Each named turn below is shown by a few rows before and after it. Which turns, in which order, take the first row of each later pair to the second? The first pair is answered.
N:
[  2.0  -0.4  -3.9 -11.3   3.5  26.0  -0.8  -2.2  -8.7 -11.0] => [  7.0   1.1   0.3 -21.0   3.7  18.4   2.5   8.2  -3.9   6.2]
[-10.6  -7.5   5.2  -1.9   2.7  18.1  -4.3  -1.5  -1.1 -10.1] => [ -4.6  -8.5   7.3 -11.3   3.2  22.1  -1.6   3.2  -0.5   2.5]
[  0.4   2.8  -6.3  13.7 -10.1 -13.7   0.5  -8.9  -8.6  -7.6] => [  2.0   0.6  -7.8  13.2  -9.7   2.4   2.7  -7.1 -14.0 -12.9]
X:
[  6.3  10.5 -12.1   5.2   6.9  16.1  14.2   7.5 -10.8   1.0] => [  5.9  10.3 -12.2  14.4  -0.4  11.1  18.4   2.7 -12.3   2.6]
[ -1.0   6.7  -5.2   5.2 -20.9 -31.9   4.6   5.0   1.5  14.9] => [ -0.2  10.2  -8.5 -11.4   2.9 -30.8  -5.4  16.6   5.9  17.5]
[ 10.3  -5.7  -8.4  -3.8  13.5   4.2 -10.7   3.3 -26.1  -6.6] => [ 13.0  -8.1  -5.9   4.6   1.4   4.6  -8.2   0.0 -30.3 -11.1]
S:
[ -1.1   0.1  -2.0 -17.5  15.6  32.5   4.6   8.7 -10.9 -10.0] => [ 12.4  -1.2  11.9 -16.6  -9.8   6.5  17.2  17.1  -6.2  21.9]
[ 2.3 11.4 -5.4  7.5 10.3  1.0 -7.2  4.5  4.7 -6.8] => [ 10.1   3.7   1.2  10.8 -12.4   7.0   2.9   0.6  -1.8  -2.4]
[  0.9  -4.8  -6.0  -0.2 -16.3   8.0   0.9  -6.2 -11.0 -10.4] => [ -0.4   3.6  -4.8  -6.2  -5.1 -18.1  -2.2   8.5   3.3   8.8]
[ 13.3   5.4  -1.5   0.8 -16.0   8.2  16.8 -12.0 -12.0  25.6] => [ -1.8  17.7 -13.5  -7.6  27.2  -2.5  -6.1  -2.6   3.1  17.9]

Between the rows of a pair lie 2 to 3 turns.
[  6.3   9.1   0.7 -18.6  15.8 -10.6  -6.4  15.7   9.5  25.7] => [ 11.2  -2.1   2.2 -25.3  12.1  28.3   2.2   9.2  -5.6  12.5] : S N
[ -0.1  -2.4   5.6  18.4 -34.1  -9.1   6.8 -10.1  -3.9   1.9] => [-12.1   2.4 -11.9   8.2  11.8  17.3 -14.5  -8.3  -1.1 -26.6] : S N N
[ 17.7  20.8 -18.0  10.8  12.9 -34.5   5.3  10.4  -9.3 -11.0] => [ 24.7   6.0 -16.7   1.0   2.8  14.0  16.0   0.0 -25.0 -28.9] : S N
[ 28.6   1.6   2.2 -12.7 -12.3 -21.2  23.9   8.5  -6.9  26.6] => [ -7.3  12.2 -23.1   3.7  32.8  -0.2  -9.4  -6.0  -2.4 -30.4] : N S
[-25.3   1.2   1.4  20.9 -15.6  -1.1 -21.1 -12.7   5.4 -22.8] => [ -6.6 -10.2   7.1 -11.8 -11.5  42.3  -7.2  -1.9  -5.4  -9.1] : N N
[ -7.4  10.2 -15.4  26.6 -10.0 -19.0   5.0 -24.4 -27.8 -25.6] => [  9.3  19.2  -5.2   2.2  -6.8 -50.3   9.6   1.2 -14.4  22.4] : N S
[  4.6   6.9   2.6 -22.7  18.2  -0.3  -5.9  18.8   3.9  21.1] => [ -5.8  -3.6   0.3   2.6   0.5  31.6  -1.7 -10.4 -14.9 -21.0] : N S
[-12.7  10.1 -16.5  -5.1  34.4   9.5 -16.4  -1.2   1.2 -21.0] => [ 21.0  -6.7   9.0  -4.9 -34.0  13.0  20.8  -2.9 -15.2  12.3] : N S
[-12.0   8.1   4.1   4.0  10.9 -14.1  -9.2   4.2  17.3  11.8] => [-3.2 -4.4  7.0 -2.6 -2.8 31.8  2.7 -5.1  0.1 -2.3] : S N
[11.7 -3.3  6.8 -4.7 -4.9 14.4  2.0  4.0  0.8  6.4] => [  1.0   2.1   5.6  11.1  -6.5 -12.5  -5.0   2.5   8.5   2.3] : N N N
[ 28.6  10.1 -15.5 -18.9  11.1  -6.1  12.2  16.5 -10.1  11.3] => [ 15.1   6.1 -19.4   8.8  -7.8   7.6  14.4 -10.2 -21.2 -26.6] : N S X
[-14.1   0.9  17.1  -4.1  -6.4 -11.5 -11.4   3.0  18.2  15.9] => [-12.0  -5.4  16.6 -15.5   3.2  22.8  -9.0   3.9  14.7   6.0] : S N N
[-15.2  -1.2  -0.2  11.8 -12.5   3.8   2.4 -19.3 -12.0 -10.3] => [ -7.1   4.7   7.1  -6.4  -2.1 -22.3   2.2   2.1   1.3  24.2] : N S
[  2.9   3.5  12.4 -18.0  11.3  19.7  -1.2   7.9   4.5  10.6] => [ -7.8   1.5   6.6   3.8  -0.3  24.5  -7.4  -8.4  -3.8 -15.6] : N N S
[ 27.9  11.9 -15.8  -2.0  -1.7  -9.4  23.9  -1.8 -19.5  18.3] => [ 13.7  16.1 -20.4  22.2  -4.5 -19.6  16.2 -14.3 -17.7  -2.0] : N N N
[ -2.1 -26.1  21.6  13.5 -32.3  18.4   2.1  -6.2   5.8  -5.9] => [-10.7 -10.6  13.5  -8.3  17.3 -12.1 -21.9  17.8  30.3  19.2] : N S
[  3.4 -12.5  42.6   4.1 -31.8 -20.3  -1.7  14.8  -3.0  18.8] => [-24.8   2.3  23.6  20.8  11.9 -30.8 -32.0  11.9   9.5 -14.7] : N N S
[ -4.2  15.2 -11.1  22.0   8.0  -8.1   0.1  -6.7 -10.6 -26.0] => [ 17.4   6.1   1.4 -16.4  12.3  15.0  12.9  11.6 -14.8   4.9] : N N N
